Here is a table of points, one per row:
[-0.5  0.6 -0.6  0.5  1.4  0.7 -0.4 -1.6 -1.5 -1.3  1.4 -0.8  0.2 -0.3  0.9  1.2  1.6  0.4 -0.8 -0.7 -0.8 -0.8 -0.4  0.0]
[-0.7  0.4 -0.6  0.4  1.5  0.2 -0.8  0.5  0.9  0.0 -0.1 -0.8 -2.1 -0.5  0.2  0.4  0.8  0.1  0.8 -1.6  0.3 -0.1  0.0 -1.2]
[ 0.9 -0.5 -1.5  1.3  2.2  1.2  1.1  0.0  1.2  3.3 -1.0  1.4  0.8  0.6 -0.5 -0.3  0.8  0.2  0.0 -1.1  1.1  1.4  1.3  2.0]
[ 0.2  1.7  0.4 -1.1 -1.6 -0.4 -0.5 -0.5  0.3 -1.2 -1.9  0.1  1.8  1.4  0.7  0.4  1.0 -0.3  0.7  0.6  0.1 -0.2 -1.7  1.0]
[-2.5 -0.4  0.0 -1.0 -2.3  0.9 -0.2  2.1  1.8  0.0  1.0  0.1 -0.9 -1.7  2.9  0.9  1.6  0.5 -1.2  0.7  0.9  0.7  0.8  2.0]
[ 0.8  0.0 -0.5 -2.1 -1.5 -1.7 -1.0 -0.5 -1.3  0.2 -0.5  1.3  0.5  0.7 -0.1 -0.5  1.1  0.9  0.1 -0.8  0.7  1.4  0.6 -1.1]
[ 0.2 -0.3 -0.1  0.0  1.6  0.5 -0.5 -2.1  0.4 -0.2  0.7 -0.4 -1.4 -1.1  0.6  1.5  0.0  1.0  0.1 -1.8  0.1 -0.3 -0.3 -0.8]
[-0.4 -0.6 -0.8 -2.0  0.0  1.6  1.2  1.2  0.0 -1.2  1.1 -1.0 -0.7  2.1 -0.6 -3.4  0.0 -0.3  2.2 -0.1 -1.0 -1.1  0.8  0.5]
[ 0.4  0.7  0.4 -0.5 -0.7 -2.2  1.0  0.2 -1.6  1.2  1.4 -0.3  0.5 -0.4 -1.4  0.7  0.4  1.4  1.0 -0.3  2.6  1.2  1.2  0.2]
[ 0.7 -0.8  0.3  0.2  1.9 -0.2 -1.4  1.2  0.3 -0.4 -0.7 -0.8 -0.6 -1.0  1.1 -1.1 -0.4 -1.3 -1.1 -0.3  0.9  0.2 -0.7 -1.3]
[ 0.8  0.8 -0.1 -0.6  0.9 -1.7  1.4  0.1  1.7  0.1  0.7 -0.6  0.4 -1.0 -0.7 -0.3 -0.3 -0.8 -0.8 -0.2 -1.4 -0.2  0.8 -0.8]
[-1.3  0.4 -0.1  0.8  1.1 -0.3 -0.4  0.2 -0.2  0.0  0.0  0.2 -0.7 -1.0  1.3  1.4  0.9 -0.2  1.0 -1.3 -0.6 -1.6 -0.1 -1.6]
[-0.9 -1.0  0.5 -0.3 -2.0  2.3  1.2 -0.1  0.9  1.1  1.2  0.3 -0.4  1.2  2.1 -2.2  1.3 -0.4  1.5  0.7 -1.5 -0.7  0.5 -0.6]
[ 1.6  0.5 -0.3 -0.5 -1.3  1.5  0.1  0.3  0.2  0.7 -1.3 -0.2 -1.1 -1.2 -0.8 -2.1 -0.7  1.6 -0.4  2.0  0.1 -1.2 -1.1 -0.1]
[ 1.0 -0.3 -0.5 -0.2 -1.2  0.9  0.7  0.3 -0.2 -0.7 -0.2 -1.2  0.3 -1.1 -0.5 -3.9 -0.4  0.6  0.7  0.6 -0.4 -1.7  0.6  0.0]
[-0.7 -0.2 -0.9  1.2 -1.8 -0.2  0.8 -0.4  0.0  0.9  2.6  0.4  0.2 -0.3 -1.1 -1.2 -0.2 -2.5 -2.7 -0.3  0.1 -0.1 -1.0 -0.5]
[-1.2  0.2  0.2  1.2  0.2 -0.2 -0.9 -1.2  1.1  0.0 -1.1 -0.2  0.9  0.3 -0.2  1.2 -0.4  1.1  1.7  1.5  0.2  0.6  0.2  1.0]
[ 0.3 -1.1  1.2 -0.4  1.0 -2.2  1.7  0.7  1.4 -0.1  0.4  0.1 -1.8 -1.4  0.2 -0.4  0.8 -0.9 -0.3  0.2 -0.6 -0.6 -0.8 -0.5]
[ 0.9 -0.1  0.1 -1.0 -1.0 -2.2  0.4  0.0 -1.4  1.0  0.0  1.1 -0.5  0.4 -0.8  0.2  1.6  0.6  0.5 -0.6  1.9  0.9  1.1  0.0]
[-1.3 -2.1  0.6  0.3  1.3 -1.6 -0.3  1.1 -0.2 -0.2  0.2 -0.9 -0.9 -1.1  1.3  0.1  0.0  0.3 -0.4  0.0 -0.9 -1.2 -1.8 -0.3]
[ 0.1  0.1  0.0 -0.8  0.5  0.6 -0.6 -1.2  1.0  0.1 -1.8 -1.6 -0.1 -0.5 -2.2  1.8  0.6 -0.8 -0.3  1.1  0.3 -0.4  0.0 -1.3]
[ 0.5 -0.2  0.8  0.4 -2.1 -0.5  1.9  0.4 -0.9 -1.0 -1.8  0.0  1.0  2.1  0.1  1.5  0.4  0.4 -1.1  0.0 -1.2 -0.7 -0.6  0.5]
[-0.9  0.7  0.3 -0.8 -0.1 -0.4  1.3  0.0  0.8  0.9  1.2  0.0 -0.3 -0.2 -0.9 -1.1 -2.7 -1.0 -1.7  0.1 -0.5  0.1 -0.2 -0.7]
[-0.7  0.7  1.8  0.3  0.7  1.8  0.8 -0.4  0.3  2.3 -0.8 -0.2  0.8  0.4 -1.0  0.2  0.2 -0.7 -1.1 -2.0  1.7  0.2  2.1  1.9]
[-1.1  1.6  0.7  3.0  0.4 -0.1 -0.9 -0.8 -0.2 -0.2 -0.4  0.6 -1.1 -0.5  0.1 -0.6  0.6 -0.2  1.1  2.5 -0.7  2.3  1.3  0.9]
[ 0.0  0.2  1.5  1.1  1.9  0.1  0.2 -0.7 -2.1 -1.6  1.5  0.8  0.3  1.1  0.7  0.4 -0.8  0.9  0.0  1.0  0.4 -0.1 -0.8  0.3]
[ 0.7 -0.4  1.0  0.5  0.4  0.4 -0.2  0.8 -0.3 -1.5 -1.0 -0.1  1.2 -0.6 -1.6  0.7  0.7  1.5  1.4 -0.9 -0.2  0.2 -0.6 -1.4]
[-0.3 -0.5 -1.5  0.1  2.6 -1.4 -0.2  0.7 -0.4  4.2 -1.5  1.1  1.1  0.2  0.3 -0.9 -0.5  1.0  0.1  1.0  0.2  0.6  1.4  2.9]
[-0.5 -0.5 -1.6 -2.1 -1.1  1.3  0.9 -0.2 -1.9 -2.2 -1.0  1.7  0.2 -0.3  0.1 -0.1 -1.2 -2.0 -0.5 -1.3 -0.4  0.6  0.7 -0.1]
[ 0.3  0.6  1.0  1.0  1.6  0.0 -0.3 -0.8 -2.4 -1.8  1.4  1.1  0.5  0.7  1.3  0.6 -0.7 -0.2  0.9  0.6 -0.5  0.0 -0.7  0.6]
[-0.2 -0.8 -0.6 -0.5 -1.8  1.3 -0.8  0.3 -0.2 -0.4  1.2  1.9  0.1 -0.2 -1.8  0.3 -1.5 -1.8 -0.9 -0.7  0.5 -1.7 -0.1  0.4]
[ 0.7  0.8 -0.6 -1.4 -0.3  0.8  0.1 -1.0  0.4  0.8 -1.9 -1.1 -1.7 -0.8 -1.5  0.4 -0.5  0.0  0.1  1.8  0.0 -0.3 -1.4 -0.1]
[-0.4  0.4  0.4  2.5  0.2 -0.5 -1.3 -1.7  0.0  0.1  0.5 -1.8 -0.2  0.6  0.0  0.6 -0.2  0.2  1.6  2.1 -0.2  1.5  2.0  0.0]
[ 0.0  1.1 -0.4  0.6  1.6  0.5 -0.4 -1.0 -0.4 -1.4  1.3 -0.2 -0.6 -0.4  0.3  1.0  0.4  1.2  0.2 -1.3  0.7 -0.4 -0.9 -0.3]
[-0.8  0.6  0.3  0.4  0.8 -0.6  0.1  1.3  0.4  0.4 -0.5 -0.8  0.2 -0.3  1.3 -1.5 -2.5 -0.9 -1.8 -0.1 -0.1 -0.2 -0.9 -1.9]
[ 0.4  1.2  0.3  0.9  1.2 -0.3  0.3 -0.2 -0.7 -2.6  0.9  2.0  0.6  0.1 -0.3  0.0 -0.1  1.1  0.3  1.5  0.7 -0.8  0.0 -0.1]
[-0.9 -1.3 -1.6 -0.7 -2.3 -0.7 -0.8 -1.6 -1.0 -1.2 -1.1  1.3  0.7  0.8 -0.2 -0.9 -0.7  1.1 -0.1 -1.6  0.0  0.6  0.2 -0.8]
[ 1.0  0.6 -1.1  0.5 -1.3 -0.7 -1.0  0.5 -0.2 -0.4 -0.1 -0.6  0.0  2.0  0.7  1.7 -0.8 -1.0 -0.5 -1.1 -1.2 -1.7  0.2  0.7]
[ 0.2 -1.1 -1.8 -1.7 -0.9  1.8  1.9  1.1  1.6  1.1  1.1  0.2  1.1 -0.3  3.4  0.7 -0.8  0.2  0.4  1.7 -0.5  1.1  0.1  0.2]
[-0.6 -0.6  0.9  0.6 -0.7  0.7  0.0  2.2  0.5  0.5  0.2 -1.3 -0.1  0.1  0.9  0.5 -0.9 -0.2 -0.5 -0.5  2.5  2.6  0.9  0.8]
[ 1.3  0.5  0.0  0.5 -0.8 -0.4 -1.9  0.7  0.2  0.4  0.9  0.1 -1.1  1.0 -0.4 -0.3  0.1 -0.4 -1.4 -1.9 -1.8 -0.2 -0.6  0.8]
[ 0.5 -0.8  0.9 -0.5  0.8  1.0 -0.6  0.6  0.1  0.0 -1.9 -0.7  0.5  0.0 -2.3  1.6  1.9  0.6 -0.4  0.9 -0.2  0.1 -0.2 -1.9]
[ 0.9  0.4  0.7 -0.7  0.0 -1.2 -0.5  1.0  1.0  1.0  1.4 -0.2  0.9 -0.1 -2.1  0.0 -1.2 -0.3 -0.2 -1.1 -2.0  0.8 -0.9 -0.2]
[ 1.3 -1.1  0.6  0.6 -0.9 -0.5 -1.3 -1.6  0.4 -0.5 -1.7  0.1  1.3  0.8  0.4  0.6  0.5 -0.7  1.8  0.9  0.7 -0.6 -0.9  1.3]
Along one direction, these points spread out more than along any other. Take the direction at right angles to it along which they spread out most. Then take the direction at right angles to both along which they spread out most. Go by this last direction. How many in every 100 of the points above lie lower along it than each point below? Answers are rounded to whole numbers. More than half of the points above lie lower than the first one.
[-1.3  0.4 -0.1  0.8  1.1 -0.3 -0.4  0.2 -0.2  0.0  0.0  0.2 -0.7 -1.0  1.3  1.4  0.9 -0.2  1.0 -1.3 -0.6 -1.6 -0.1 -1.6] 86
[ 0.1  0.1  0.0 -0.8  0.5  0.6 -0.6 -1.2  1.0  0.1 -1.8 -1.6 -0.1 -0.5 -2.2  1.8  0.6 -0.8 -0.3  1.1  0.3 -0.4  0.0 -1.3] 48
[-0.4 -0.6 -0.8 -2.0  0.0  1.6  1.2  1.2  0.0 -1.2  1.1 -1.0 -0.7  2.1 -0.6 -3.4  0.0 -0.3  2.2 -0.1 -1.0 -1.1  0.8  0.5] 16
[ 1.3 -1.1  0.6  0.6 -0.9 -0.5 -1.3 -1.6  0.4 -0.5 -1.7  0.1  1.3  0.8  0.4  0.6  0.5 -0.7  1.8  0.9  0.7 -0.6 -0.9  1.3] 9
[ 0.9 -0.1  0.1 -1.0 -1.0 -2.2  0.4  0.0 -1.4  1.0  0.0  1.1 -0.5  0.4 -0.8  0.2  1.6  0.6  0.5 -0.6  1.9  0.9  1.1  0.0] 14
[ 0.2 -0.3 -0.1  0.0  1.6  0.5 -0.5 -2.1  0.4 -0.2  0.7 -0.4 -1.4 -1.1  0.6  1.5  0.0  1.0  0.1 -1.8  0.1 -0.3 -0.3 -0.8] 84
[-1.3 -2.1  0.6  0.3  1.3 -1.6 -0.3  1.1 -0.2 -0.2  0.2 -0.9 -0.9 -1.1  1.3  0.1  0.0  0.3 -0.4  0.0 -0.9 -1.2 -1.8 -0.3] 98
[ 0.4  1.2  0.3  0.9  1.2 -0.3  0.3 -0.2 -0.7 -2.6  0.9  2.0  0.6  0.1 -0.3  0.0 -0.1  1.1  0.3  1.5  0.7 -0.8  0.0 -0.1] 36
[ 0.5 -0.2  0.8  0.4 -2.1 -0.5  1.9  0.4 -0.9 -1.0 -1.8  0.0  1.0  2.1  0.1  1.5  0.4  0.4 -1.1  0.0 -1.2 -0.7 -0.6  0.5] 7
[ 0.8  0.0 -0.5 -2.1 -1.5 -1.7 -1.0 -0.5 -1.3  0.2 -0.5  1.3  0.5  0.7 -0.1 -0.5  1.1  0.9  0.1 -0.8  0.7  1.4  0.6 -1.1] 5
[ 0.4  0.7  0.4 -0.5 -0.7 -2.2  1.0  0.2 -1.6  1.2  1.4 -0.3  0.5 -0.4 -1.4  0.7  0.4  1.4  1.0 -0.3  2.6  1.2  1.2  0.2] 23
[-0.4  0.4  0.4  2.5  0.2 -0.5 -1.3 -1.7  0.0  0.1  0.5 -1.8 -0.2  0.6  0.0  0.6 -0.2  0.2  1.6  2.1 -0.2  1.5  2.0  0.0] 55
[-0.6 -0.6  0.9  0.6 -0.7  0.7  0.0  2.2  0.5  0.5  0.2 -1.3 -0.1  0.1  0.9  0.5 -0.9 -0.2 -0.5 -0.5  2.5  2.6  0.9  0.8] 70
